In the data rows, the value 50 means zero.
Some points, one per row:
[62. 62. 68. 62. 68. 68. 62. 68. 68. 68. 70. 62. 60. 68. 62. 68. 62. 68. 68. 62. 62. 62. 62. 68. 62. 62. 62. 62. 68.
 68. 64. 62.]
[64. 64. 56. 62. 56. 56. 62. 54. 54. 56. 56. 64. 62. 56. 64. 54. 62. 54. 54. 64. 62. 64. 62. 54. 64. 66. 66. 64. 56.
 56. 62. 66.]
[70. 70. 50. 70. 50. 50. 70. 52. 50. 50. 50. 70. 70. 50. 70. 52. 70. 52. 52. 70. 72. 70. 70. 52. 70. 70. 72. 70. 52.
 50. 70. 72.]
[67. 68. 72. 68. 72. 72. 68. 71. 72. 72. 72. 68. 68. 72. 68. 72. 67. 72. 72. 68. 68. 69. 68. 73. 68. 69. 68. 67. 72.
 72. 68. 68.]
[50. 50. 60. 54. 60. 60. 50. 60. 62. 62. 60. 54. 50. 60. 52. 60. 54. 62. 64. 52. 50. 50. 50. 62. 50. 50. 52. 56. 60.
 62. 50. 50.]
[59. 58. 66. 57. 68. 67. 60. 67. 66. 67. 67. 59. 59. 68. 58. 66. 57. 66. 65. 57. 55. 57. 59. 67. 57. 58. 58. 57. 68.
 67. 59. 59.]
[54. 56. 66. 58. 66. 66. 56. 66. 66. 66. 66. 54. 56. 68. 58. 66. 54. 66. 68. 54. 58. 58. 54. 66. 58. 56. 58. 58. 66.
 66. 56. 56.]
[66. 64. 54. 64. 54. 54. 66. 54. 54. 54. 54. 66. 64. 52. 64. 54. 66. 54. 54. 66. 66. 66. 66. 54. 66. 66. 64. 66. 54.
 54. 64. 66.]
[59. 60. 59. 59. 58. 58. 59. 58. 58. 58. 58. 59. 59. 58. 59. 58. 59. 58. 60. 60. 59. 60. 59. 57. 61. 59. 59. 59. 58.
 59. 63. 59.]
[65. 63. 58. 65. 57. 57. 64. 57. 56. 56. 56. 64. 65. 56. 65. 56. 64. 56. 55. 65. 62. 63. 64. 55. 64. 65. 65. 65. 56.
 56. 64. 64.]
[61. 60. 66. 62. 68. 66. 63. 68. 68. 67. 68. 62. 63. 67. 60. 68. 61. 67. 70. 62. 62. 64. 63. 67. 61. 62. 62. 60. 67.
 67. 61. 61.]
[67. 66. 54. 66. 53. 54. 67. 54. 54. 53. 54. 66. 67. 54. 66. 53. 66. 54. 54. 68. 68. 69. 67. 54. 67. 66. 66. 66. 53.
 54. 66. 66.]
[62. 64. 68. 62. 68. 68. 64. 68. 68. 68. 68. 64. 62. 68. 62. 68. 64. 68. 66. 62. 62. 62. 62. 68. 62. 62. 62. 62. 68.
 68. 62. 62.]
[50. 50. 62. 50. 62. 62. 52. 62. 64. 62. 62. 50. 52. 62. 52. 62. 50. 62. 62. 50. 54. 50. 50. 62. 50. 50. 52. 54. 62.
 62. 56. 50.]
[56. 56. 65. 57. 66. 65. 54. 65. 66. 66. 66. 57. 56. 66. 55. 66. 55. 64. 60. 55. 55. 55. 54. 66. 55. 56. 55. 55. 66.
 65. 55. 55.]
[50. 56. 60. 54. 58. 60. 54. 60. 60. 60. 60. 56. 52. 58. 54. 58. 52. 58. 58. 52. 54. 50. 56. 60. 54. 50. 54. 54. 60.
 58. 52. 54.]
[52. 52. 62. 52. 60. 60. 52. 60. 60. 62. 60. 50. 52. 60. 50. 60. 50. 60. 64. 50. 56. 50. 52. 58. 54. 52. 52. 52. 60.
 60. 52. 52.]
[68. 68. 72. 70. 70. 72. 68. 72. 70. 72. 72. 68. 68. 72. 68. 72. 68. 70. 72. 68. 68. 68. 68. 72. 68. 70. 70. 68. 72.
 72. 70. 68.]
[56. 57. 64. 56. 66. 64. 53. 65. 66. 65. 66. 56. 57. 66. 56. 65. 54. 66. 58. 54. 53. 56. 56. 66. 53. 56. 56. 56. 66.
 64. 54. 55.]
[62. 63. 55. 64. 55. 56. 61. 56. 56. 56. 54. 61. 63. 55. 64. 56. 62. 54. 55. 64. 63. 62. 62. 55. 62. 62. 61. 61. 55.
 56. 62. 61.]
[65. 63. 69. 63. 69. 69. 59. 68. 69. 71. 69. 64. 63. 68. 60. 69. 61. 69. 67. 63. 63. 63. 63. 69. 61. 61. 61. 63. 68.
 69. 64. 63.]
[52. 50. 62. 50. 62. 62. 52. 62. 60. 60. 62. 54. 52. 62. 50. 62. 52. 60. 58. 56. 50. 58. 52. 62. 50. 52. 50. 52. 62.
 62. 54. 50.]
[59. 61. 66. 59. 66. 66. 59. 66. 66. 66. 66. 61. 58. 66. 58. 66. 59. 66. 66. 60. 58. 59. 58. 66. 58. 58. 58. 59. 65.
 66. 58. 59.]
[50. 50. 62. 50. 62. 62. 50. 62. 62. 64. 62. 50. 52. 64. 54. 60. 50. 62. 60. 50. 52. 52. 50. 64. 52. 54. 52. 50. 62.
 62. 50. 54.]
[58. 60. 58. 56. 58. 58. 56. 60. 58. 58. 58. 58. 58. 58. 58. 58. 58. 58. 58. 58. 58. 56. 56. 58. 56. 58. 58. 52. 58.
 58. 58. 54.]
[64. 64. 65. 64. 65. 65. 65. 65. 65. 64. 67. 64. 66. 67. 64. 65. 64. 65. 65. 64. 64. 62. 66. 65. 64. 64. 64. 64. 66.
 65. 65. 64.]
[68. 68. 72. 68. 72. 72. 68. 70. 72. 72. 72. 68. 68. 72. 68. 72. 70. 72. 72. 66. 70. 70. 68. 72. 68. 68. 68. 68. 72.
 72. 68. 68.]
[74. 74. 50. 74. 50. 50. 74. 50. 50. 50. 50. 74. 74. 50. 74. 50. 74. 50. 50. 74. 74. 74. 74. 50. 74. 74. 74. 74. 50.
 50. 74. 74.]
[71. 71. 72. 71. 72. 72. 71. 73. 72. 74. 72. 72. 71. 74. 71. 74. 71. 74. 74. 71. 71. 72. 71. 74. 71. 72. 71. 71. 72.
 74. 71. 71.]
[70. 68. 72. 70. 72. 72. 68. 72. 72. 72. 72. 68. 70. 72. 70. 70. 68. 72. 72. 68. 68. 68. 68. 72. 70. 68. 66. 70. 72.
 70. 68. 68.]
[66. 64. 54. 66. 52. 54. 64. 54. 54. 54. 56. 66. 64. 52. 66. 56. 64. 54. 54. 66. 66. 66. 64. 54. 66. 66. 64. 66. 54.
 54. 64. 64.]
[61. 62. 58. 61. 58. 58. 61. 58. 58. 59. 59. 61. 61. 58. 62. 58. 62. 58. 58. 62. 62. 61. 63. 60. 61. 63. 63. 63. 58.
 58. 61. 61.]
[74. 74. 66. 73. 66. 66. 72. 66. 66. 65. 66. 74. 74. 66. 74. 66. 74. 66. 66. 74. 74. 74. 74. 66. 74. 74. 74. 74. 66.
 66. 74. 74.]
[72. 72. 74. 72. 72. 74. 72. 74. 72. 74. 74. 72. 72. 74. 72. 72. 72. 74. 74. 72. 72. 72. 72. 74. 72. 72. 72. 72. 74.
 74. 72. 72.]
[56. 56. 61. 56. 62. 61. 55. 61. 61. 60. 60. 55. 54. 60. 56. 60. 55. 60. 61. 53. 55. 53. 57. 62. 55. 55. 56. 55. 61.
 62. 55. 54.]
[60. 60. 66. 58. 68. 66. 58. 67. 68. 67. 68. 60. 61. 68. 60. 67. 58. 68. 63. 57. 57. 60. 60. 68. 58. 60. 60. 60. 68.
 66. 58. 58.]
[65. 65. 70. 64. 69. 70. 64. 70. 70. 70. 69. 64. 65. 71. 64. 71. 65. 71. 70. 65. 64. 65. 64. 72. 63. 64. 65. 65. 70.
 70. 64. 64.]
[56. 56. 58. 50. 60. 58. 56. 58. 58. 58. 60. 54. 54. 60. 54. 58. 54. 58. 60. 58. 52. 56. 54. 60. 56. 56. 56. 56. 58.
 60. 56. 54.]
[69. 69. 64. 69. 63. 63. 69. 64. 63. 63. 62. 69. 71. 63. 71. 64. 71. 63. 64. 71. 71. 69. 69. 63. 69. 69. 69. 69. 63.
 63. 69. 71.]
[68. 68. 74. 68. 72. 74. 70. 72. 72. 72. 68. 68. 70. 70. 68. 70. 68. 72. 72. 68. 70. 70. 68. 72. 70. 70. 68. 68. 70.
 72. 68. 68.]
[52. 50. 64. 50. 62. 64. 50. 64. 62. 62. 62. 50. 50. 62. 50. 64. 52. 62. 62. 50. 50. 50. 50. 64. 50. 52. 50. 50. 62.
 64. 52. 52.]
[54. 56. 58. 56. 58. 60. 56. 58. 58. 58. 58. 56. 56. 58. 56. 58. 60. 58. 64. 54. 56. 58. 56. 58. 56. 56. 56. 58. 58.
 58. 56. 56.]
[60. 60. 68. 58. 70. 68. 60. 68. 68. 67. 69. 59. 59. 68. 60. 67. 60. 69. 64. 56. 60. 59. 60. 68. 60. 60. 60. 59. 67.
 68. 61. 62.]
[68. 68. 72. 68. 73. 72. 69. 72. 72. 71. 72. 68. 69. 72. 68. 73. 68. 72. 72. 68. 68. 67. 69. 72. 68. 68. 68. 68. 74.
 73. 69. 68.]
40 more points follow, each with its number after it:
[67. 68. 65. 67. 64. 66. 67. 66. 65. 66. 64. 68. 69. 64. 69. 65. 67. 66. 64. 67. 69. 66. 67. 64. 67. 67. 68. 68. 66.
 65. 66. 68.] 0
[56. 57. 64. 58. 66. 64. 53. 66. 66. 66. 66. 55. 57. 66. 57. 66. 55. 65. 60. 58. 56. 55. 57. 66. 57. 55. 55. 56. 66.
 65. 55. 56.] 1
[62. 60. 56. 62. 56. 56. 60. 56. 56. 56. 56. 60. 62. 56. 62. 56. 62. 56. 56. 62. 62. 62. 62. 56. 60. 62. 60. 60. 56.
 56. 60. 62.] 2
[74. 74. 74. 74. 74. 74. 74. 74. 74. 74. 74. 74. 74. 74. 74. 74. 74. 74. 74. 74. 74. 74. 74. 74. 74. 74. 74. 74. 74.
 74. 74. 74.] 3
[56. 56. 59. 55. 61. 59. 56. 59. 61. 63. 61. 56. 55. 62. 55. 61. 58. 61. 61. 56. 55. 58. 54. 61. 56. 55. 58. 56. 61.
 59. 56. 57.] 4
[50. 54. 64. 56. 64. 64. 54. 64. 64. 64. 64. 54. 52. 64. 50. 64. 52. 64. 60. 50. 52. 56. 54. 64. 50. 56. 52. 54. 64.
 62. 50. 52.] 5
[59. 61. 67. 60. 67. 65. 61. 64. 65. 65. 64. 60. 60. 67. 59. 67. 60. 65. 68. 58. 60. 64. 58. 65. 59. 60. 61. 61. 65.
 65. 61. 59.] 6
[64. 64. 70. 64. 70. 68. 64. 70. 68. 68. 70. 64. 62. 70. 66. 70. 64. 70. 70. 62. 64. 64. 64. 68. 64. 64. 64. 64. 70.
 70. 64. 64.] 7
[54. 51. 64. 51. 63. 63. 53. 64. 62. 62. 63. 55. 53. 64. 52. 64. 54. 62. 60. 57. 52. 57. 53. 63. 53. 53. 52. 53. 64.
 63. 55. 53.] 8
[74. 74. 59. 74. 59. 59. 74. 59. 59. 59. 59. 74. 74. 59. 74. 59. 74. 59. 59. 74. 74. 74. 74. 59. 74. 74. 74. 74. 59.
 59. 74. 74.] 9
[71. 70. 51. 71. 52. 51. 71. 51. 51. 51. 51. 71. 71. 51. 70. 51. 71. 52. 51. 71. 71. 71. 71. 51. 71. 71. 71. 71. 52.
 51. 72. 71.] 10
[52. 54. 58. 56. 60. 58. 54. 58. 60. 58. 58. 52. 52. 60. 52. 58. 56. 58. 56. 52. 56. 54. 56. 60. 56. 54. 58. 54. 60.
 58. 56. 52.] 11
[60. 62. 56. 62. 56. 56. 62. 54. 56. 56. 56. 62. 62. 54. 62. 54. 60. 56. 56. 62. 62. 62. 62. 56. 62. 62. 60. 62. 56.
 56. 60. 62.] 12
[52. 52. 62. 50. 64. 62. 52. 62. 64. 66. 64. 52. 50. 66. 50. 64. 54. 64. 64. 52. 50. 54. 50. 64. 52. 50. 54. 52. 64.
 62. 52. 52.] 13
[58. 56. 56. 58. 58. 58. 58. 58. 58. 56. 58. 58. 60. 58. 58. 56. 60. 56. 56. 56. 56. 56. 58. 58. 58. 56. 58. 60. 58.
 58. 58. 58.] 14
[58. 57. 66. 59. 66. 67. 59. 65. 65. 66. 66. 56. 57. 66. 58. 66. 57. 64. 70. 57. 57. 57. 59. 65. 57. 58. 58. 59. 65.
 65. 57. 57.] 15
[50. 52. 60. 50. 60. 60. 54. 62. 60. 60. 58. 52. 50. 60. 50. 60. 50. 60. 60. 54. 52. 50. 50. 60. 56. 50. 50. 56. 60.
 62. 50. 50.] 16
[59. 61. 65. 60. 65. 65. 60. 65. 65. 65. 65. 63. 61. 65. 61. 65. 63. 65. 68. 59. 60. 61. 60. 65. 63. 60. 59. 63. 65.
 65. 59. 60.] 17
[74. 74. 74. 74. 74. 74. 74. 74. 74. 74. 74. 74. 74. 74. 74. 74. 74. 74. 74. 74. 74. 74. 74. 74. 72. 74. 74. 74. 74.
 74. 74. 74.] 18
[56. 54. 64. 54. 64. 64. 50. 64. 64. 62. 64. 54. 54. 64. 54. 64. 50. 66. 62. 54. 52. 54. 56. 64. 54. 54. 56. 52. 64.
 64. 50. 54.] 19
[54. 52. 60. 52. 58. 60. 50. 58. 58. 58. 60. 50. 52. 60. 52. 58. 54. 60. 58. 56. 50. 52. 56. 60. 54. 52. 54. 56. 58.
 58. 52. 50.] 20
[64. 65. 71. 65. 70. 70. 64. 71. 70. 68. 69. 64. 63. 70. 65. 70. 65. 71. 70. 65. 64. 64. 64. 71. 63. 63. 63. 64. 69.
 70. 64. 62.] 21
[68. 70. 52. 68. 52. 52. 68. 54. 52. 52. 54. 68. 68. 52. 68. 54. 68. 54. 52. 68. 68. 68. 70. 54. 68. 68. 68. 68. 52.
 52. 70. 68.] 22
[56. 54. 61. 56. 63. 63. 54. 63. 62. 62. 61. 54. 56. 62. 58. 61. 54. 61. 60. 57. 55. 54. 53. 61. 54. 56. 58. 56. 62.
 61. 54. 54.] 23
[59. 59. 58. 59. 57. 57. 58. 57. 58. 58. 57. 61. 59. 58. 58. 57. 59. 58. 60. 58. 59. 61. 59. 57. 60. 59. 59. 60. 58.
 58. 59. 59.] 24
[53. 53. 66. 56. 64. 66. 57. 65. 64. 65. 66. 55. 53. 65. 53. 65. 55. 65. 58. 56. 57. 53. 56. 66. 56. 53. 57. 56. 65.
 65. 54. 57.] 25
[56. 50. 58. 54. 60. 60. 50. 60. 62. 60. 60. 54. 50. 60. 52. 60. 52. 60. 68. 52. 50. 54. 52. 60. 56. 50. 52. 54. 62.
 60. 52. 56.] 26
[58. 55. 62. 53. 65. 61. 57. 61. 61. 62. 63. 53. 56. 63. 53. 61. 53. 62. 59. 52. 53. 53. 56. 62. 52. 56. 55. 53. 62.
 62. 56. 53.] 27
[63. 64. 70. 64. 68. 68. 64. 70. 68. 68. 70. 63. 62. 70. 63. 70. 64. 70. 70. 65. 63. 64. 63. 70. 62. 62. 62. 63. 69.
 70. 61. 61.] 28
[72. 70. 52. 72. 50. 52. 70. 52. 52. 50. 52. 70. 70. 52. 70. 50. 70. 52. 52. 72. 70. 70. 72. 52. 70. 70. 70. 70. 52.
 52. 70. 70.] 29
[63. 65. 56. 62. 56. 56. 65. 56. 56. 56. 56. 65. 62. 58. 62. 56. 62. 57. 55. 65. 63. 64. 62. 56. 62. 62. 62. 63. 56.
 56. 64. 63.] 30
[70. 70. 72. 70. 70. 70. 70. 72. 70. 72. 72. 70. 68. 70. 68. 72. 70. 72. 72. 70. 70. 70. 70. 72. 70. 68. 70. 68. 72.
 74. 70. 70.] 31
[68. 68. 62. 67. 63. 63. 67. 63. 62. 63. 63. 68. 68. 63. 68. 63. 68. 63. 63. 68. 68. 68. 67. 62. 68. 68. 68. 67. 62.
 62. 68. 68.] 32
[62. 60. 68. 62. 68. 68. 62. 66. 68. 68. 68. 60. 60. 70. 60. 68. 62. 68. 68. 62. 62. 62. 60. 68. 60. 60. 62. 60. 68.
 68. 62. 62.] 33
[58. 57. 59. 59. 59. 60. 59. 59. 57. 59. 59. 57. 57. 59. 59. 59. 57. 57. 62. 57. 57. 58. 60. 59. 57. 58. 58. 57. 59.
 57. 57. 57.] 34
[74. 74. 50. 74. 50. 50. 74. 50. 50. 50. 50. 74. 74. 50. 74. 50. 74. 50. 50. 74. 74. 74. 74. 50. 74. 74. 74. 74. 50.
 50. 74. 74.] 35
[68. 68. 52. 68. 52. 52. 68. 52. 52. 52. 54. 68. 68. 52. 68. 52. 68. 52. 52. 68. 70. 68. 68. 54. 70. 68. 68. 68. 52.
 52. 68. 70.] 36
[62. 61. 68. 61. 68. 67. 59. 67. 67. 69. 68. 59. 61. 68. 61. 67. 59. 68. 64. 59. 59. 58. 62. 67. 59. 62. 60. 61. 67.
 68. 62. 59.] 37
[54. 56. 64. 52. 64. 64. 56. 64. 66. 66. 66. 58. 58. 64. 54. 66. 54. 68. 66. 56. 54. 54. 52. 66. 52. 54. 54. 52. 66.
 64. 54. 56.] 38
[64. 64. 56. 64. 58. 58. 61. 56. 56. 57. 56. 62. 63. 56. 63. 56. 62. 58. 54. 62. 62. 62. 64. 56. 62. 64. 63. 63. 58.
 57. 63. 62.] 39
Which two of these numbered points are nearest to each point below, ignoring the direction in which the first points spread most? Their numbers follow each, nearest first.
[62. 60. 68. 60. 68. 68. 60. 66. 66. 68. 66. 58. 60. 68. 60. 68. 58. 68. 66. 60. 60. 60. 60. 68. 58. 60. 58. 58. 68.
 66. 60. 60.] > 18 33
[73. 73. 58. 73. 58. 59. 72. 58. 59. 58. 58. 73. 73. 58. 73. 59. 73. 58. 59. 73. 73. 73. 73. 59. 73. 73. 73. 72. 58.
 59. 73. 73.] > 9 12
[74. 74. 50. 74. 50. 50. 74. 50. 50. 50. 50. 74. 74. 50. 74. 50. 74. 50. 50. 74. 74. 74. 74. 50. 74. 74. 74. 74. 50.
 50. 74. 74.] > 35 10
[56. 60. 56. 58. 58. 56. 58. 54. 56. 56. 56. 58. 62. 56. 60. 56. 58. 56. 58. 60. 60. 60. 60. 56. 60. 60. 60. 60. 56.
 58. 60. 58.] > 12 2
[66. 66. 70. 64. 68. 70. 64. 70. 70. 70. 68. 64. 66. 72. 64. 72. 66. 72. 70. 66. 64. 66. 64. 72. 64. 64. 66. 66. 70.
 70. 64. 64.] > 21 28
[74. 74. 50. 74. 50. 50. 74. 50. 50. 50. 50. 74. 74. 50. 74. 50. 74. 50. 50. 74. 74. 74. 74. 50. 74. 74. 74. 74. 50.
 50. 74. 74.] > 35 10
[70. 70. 52. 70. 52. 52. 70. 52. 52. 50. 52. 70. 70. 52. 70. 50. 70. 50. 52. 70. 70. 70. 70. 52. 70. 70. 70. 70. 52.
 52. 70. 70.] > 29 10
[64. 64. 56. 64. 54. 54. 64. 56. 54. 54. 54. 66. 64. 54. 64. 54. 64. 52. 54. 64. 64. 64. 64. 52. 66. 64. 64. 66. 54.
 54. 64. 64.] > 9 30
[53. 53. 62. 53. 60. 62. 51. 60. 60. 60. 62. 50. 52. 62. 52. 60. 55. 62. 62. 55. 52. 53. 55. 62. 55. 53. 54. 55. 60.
 60. 53. 51.] > 20 17
[56. 56. 59. 56. 58. 59. 57. 59. 59. 57. 59. 54. 56. 59. 57. 57. 54. 59. 61. 58. 56. 55. 56. 58. 56. 55. 57. 54. 59.
 58. 53. 58.] > 34 0
[52. 50. 62. 54. 62. 64. 54. 62. 60. 62. 62. 50. 50. 62. 54. 62. 50. 60. 68. 50. 50. 52. 54. 62. 50. 52. 52. 52. 62.
 60. 50. 50.] > 15 3
[67. 67. 54. 67. 53. 54. 67. 53. 53. 54. 53. 68. 67. 53. 67. 54. 67. 54. 54. 67. 68. 67. 68. 53. 67. 67. 68. 67. 53.
 53. 67. 67.] > 22 36
[72. 72. 58. 72. 58. 58. 72. 57. 57. 57. 57. 72. 72. 57. 72. 57. 72. 57. 57. 72. 72. 72. 71. 58. 72. 72. 72. 72. 57.
 58. 72. 72.] > 9 22
[65. 67. 54. 64. 54. 54. 67. 54. 54. 55. 54. 64. 65. 54. 65. 54. 67. 53. 56. 65. 65. 67. 66. 53. 67. 65. 67. 65. 54.
 55. 67. 67.] > 9 22
[74. 72. 50. 72. 50. 50. 74. 50. 50. 50. 50. 72. 72. 50. 72. 50. 74. 50. 50. 72. 72. 74. 72. 50. 72. 72. 72. 72. 50.
 50. 72. 72.] > 35 10
[62. 62. 64. 58. 64. 65. 63. 65. 64. 65. 64. 58. 62. 64. 59. 63. 63. 64. 67. 61. 61. 62. 63. 63. 62. 62. 62. 62. 64.
 65. 63. 62.] > 4 17
[69. 70. 57. 69. 57. 57. 68. 57. 57. 57. 57. 70. 70. 57. 70. 57. 69. 57. 57. 69. 70. 69. 69. 57. 70. 69. 69. 69. 57.
 57. 68. 70.] > 9 12
[61. 61. 57. 58. 57. 57. 59. 57. 58. 57. 57. 61. 61. 57. 59. 58. 59. 58. 57. 58. 61. 61. 61. 59. 58. 58. 58. 61. 55.
 58. 61. 59.] > 24 32
[64. 64. 54. 66. 56. 54. 64. 54. 56. 54. 54. 64. 64. 54. 62. 54. 66. 54. 54. 64. 64. 64. 64. 54. 64. 64. 64. 64. 54.
 54. 64. 64.] > 9 12
[50. 50. 62. 54. 62. 62. 52. 62. 62. 62. 64. 54. 54. 64. 50. 62. 52. 62. 66. 52. 54. 50. 52. 62. 52. 50. 50. 54. 62.
 62. 50. 50.] > 15 3
[72. 72. 74. 74. 74. 74. 72. 74. 74. 74. 74. 74. 74. 74. 74. 74. 72. 74. 74. 72. 72. 72. 72. 72. 74. 72. 74. 74. 74.
 74. 74. 72.] > 3 18
[58. 58. 66. 56. 68. 66. 58. 66. 68. 66. 68. 56. 56. 66. 58. 66. 58. 68. 60. 52. 58. 56. 58. 66. 56. 58. 58. 56. 66.
 66. 58. 60.] > 37 18
[67. 67. 55. 67. 53. 53. 67. 54. 53. 53. 53. 68. 67. 53. 67. 53. 67. 51. 53. 67. 67. 66. 67. 51. 68. 67. 67. 68. 53.
 53. 67. 67.] > 36 22
[61. 62. 55. 61. 55. 57. 62. 57. 57. 56. 57. 62. 61. 57. 61. 55. 62. 55. 55. 62. 61. 61. 62. 55. 62. 62. 62. 62. 55.
 55. 62. 62.] > 30 2
[69. 69. 57. 69. 57. 57. 69. 57. 57. 57. 57. 69. 69. 57. 69. 57. 69. 57. 55. 69. 69. 70. 69. 57. 70. 69. 69. 69. 57.
 57. 69. 69.] > 9 30
[68. 68. 52. 68. 54. 54. 66. 52. 52. 52. 52. 68. 68. 52. 68. 52. 68. 54. 52. 68. 68. 68. 68. 52. 68. 68. 68. 68. 54.
 52. 66. 68.] > 36 22
[62. 58. 56. 60. 54. 56. 62. 56. 56. 56. 56. 62. 62. 56. 60. 54. 60. 56. 56. 60. 60. 62. 62. 56. 62. 62. 62. 62. 56.
 56. 60. 60.] > 12 2
[57. 57. 64. 59. 67. 65. 59. 65. 65. 67. 65. 58. 59. 65. 58. 67. 59. 65. 68. 59. 58. 58. 59. 66. 57. 59. 57. 58. 65.
 65. 58. 57.] > 15 3
[69. 69. 52. 69. 52. 52. 69. 52. 53. 52. 52. 69. 69. 53. 68. 52. 69. 52. 53. 69. 69. 69. 69. 52. 69. 69. 68. 69. 52.
 52. 68. 69.] > 36 22
[66. 65. 67. 67. 67. 67. 67. 66. 67. 67. 67. 66. 67. 67. 65. 67. 67. 66. 67. 65. 65. 65. 65. 67. 67. 67. 67. 65. 67.
 67. 66. 66.] > 23 17
[54. 55. 59. 56. 59. 60. 56. 60. 60. 60. 59. 54. 56. 58. 56. 59. 54. 59. 61. 55. 58. 56. 58. 58. 54. 56. 54. 54. 59.
 60. 56. 54.] > 0 34
[66. 66. 54. 66. 56. 54. 66. 54. 56. 54. 54. 66. 66. 56. 66. 56. 66. 56. 52. 64. 64. 64. 66. 54. 66. 66. 66. 64. 54.
 54. 64. 66.] > 9 30
[60. 60. 58. 60. 58. 56. 60. 56. 58. 56. 58. 60. 60. 56. 58. 56. 58. 56. 58. 58. 60. 58. 60. 58. 58. 58. 60. 58. 56.
 56. 58. 60.] > 24 32
[64. 65. 54. 65. 54. 55. 64. 55. 55. 55. 52. 64. 65. 53. 66. 55. 64. 53. 54. 66. 66. 64. 64. 54. 64. 64. 64. 64. 54.
 55. 64. 64.] > 9 12
[52. 54. 58. 52. 60. 60. 56. 60. 60. 60. 60. 54. 56. 58. 54. 60. 56. 58. 60. 60. 52. 52. 52. 58. 52. 56. 54. 50. 60.
 58. 52. 56.] > 4 0
[54. 56. 63. 53. 64. 62. 56. 61. 62. 62. 61. 53. 53. 63. 51. 64. 53. 62. 65. 53. 53. 57. 53. 62. 54. 54. 55. 55. 62.
 62. 55. 54.] > 6 17
[55. 57. 64. 56. 63. 63. 56. 63. 64. 63. 64. 58. 58. 63. 58. 64. 59. 65. 66. 55. 56. 57. 56. 64. 59. 56. 54. 58. 63.
 63. 54. 56.] > 17 6
[66. 68. 55. 68. 55. 55. 69. 55. 55. 55. 55. 69. 67. 55. 67. 55. 67. 55. 54. 67. 68. 68. 66. 55. 66. 68. 68. 69. 55.
 55. 67. 66.] > 9 22
[64. 64. 54. 64. 54. 54. 62. 54. 54. 54. 54. 64. 66. 56. 64. 54. 64. 56. 54. 64. 64. 64. 64. 56. 64. 64. 64. 66. 54.
 54. 64. 64.] > 9 12
[65. 66. 56. 65. 54. 54. 65. 55. 55. 54. 56. 65. 65. 54. 62. 54. 65. 56. 55. 65. 63. 65. 65. 53. 65. 65. 65. 65. 55.
 54. 65. 65.] > 9 30
[68. 66. 52. 68. 52. 52. 68. 52. 52. 52. 52. 68. 66. 54. 68. 54. 68. 52. 52. 68. 66. 68. 68. 52. 68. 68. 68. 66. 52.
 54. 68. 66.] > 22 36
[65. 66. 55. 65. 54. 55. 65. 55. 54. 54. 56. 65. 65. 54. 62. 54. 65. 55. 55. 65. 63. 65. 65. 53. 65. 65. 65. 65. 54.
 54. 65. 65.] > 9 30
[73. 73. 60. 73. 59. 59. 73. 59. 60. 59. 60. 73. 73. 59. 73. 59. 73. 60. 59. 73. 73. 73. 73. 59. 73. 73. 73. 73. 60.
 59. 73. 73.] > 9 12
[50. 52. 60. 50. 60. 60. 50. 60. 60. 60. 58. 52. 50. 62. 52. 60. 54. 60. 64. 52. 54. 52. 52. 60. 52. 50. 50. 52. 62.
 60. 52. 52.] > 17 6
[64. 63. 68. 65. 67. 67. 62. 68. 69. 68. 67. 64. 65. 68. 65. 66. 64. 68. 70. 63. 63. 62. 63. 68. 65. 63. 62. 63. 67.
 66. 62. 64.] > 17 3
[66. 64. 54. 64. 54. 56. 64. 54. 54. 56. 54. 62. 64. 54. 64. 54. 62. 54. 54. 64. 64. 64. 66. 54. 64. 64. 64. 66. 54.
 54. 64. 64.] > 9 12
[60. 58. 57. 59. 56. 57. 60. 57. 56. 57. 56. 61. 60. 55. 60. 57. 59. 56. 56. 60. 60. 60. 60. 57. 60. 59. 61. 60. 57.
 58. 60. 60.] > 2 24
[67. 65. 54. 67. 54. 54. 65. 54. 54. 54. 54. 65. 67. 54. 67. 54. 67. 54. 54. 67. 67. 66. 67. 54. 65. 67. 65. 65. 54.
 54. 65. 67.] > 9 22
[70. 70. 52. 70. 53. 53. 68. 52. 52. 52. 51. 70. 70. 52. 69. 52. 70. 53. 51. 69. 70. 70. 70. 52. 69. 70. 70. 70. 53.
 51. 68. 70.] > 36 10
[58. 54. 56. 58. 58. 58. 58. 58. 58. 58. 58. 58. 58. 56. 56. 58. 54. 58. 60. 56. 56. 58. 58. 58. 56. 58. 54. 58. 58.
 60. 54. 58.] > 34 24
[60. 58. 63. 62. 63. 63. 60. 63. 64. 63. 63. 60. 58. 63. 59. 65. 61. 63. 62. 59. 61. 59. 59. 64. 58. 61. 59. 59. 64.
 64. 59. 59.] > 23 4
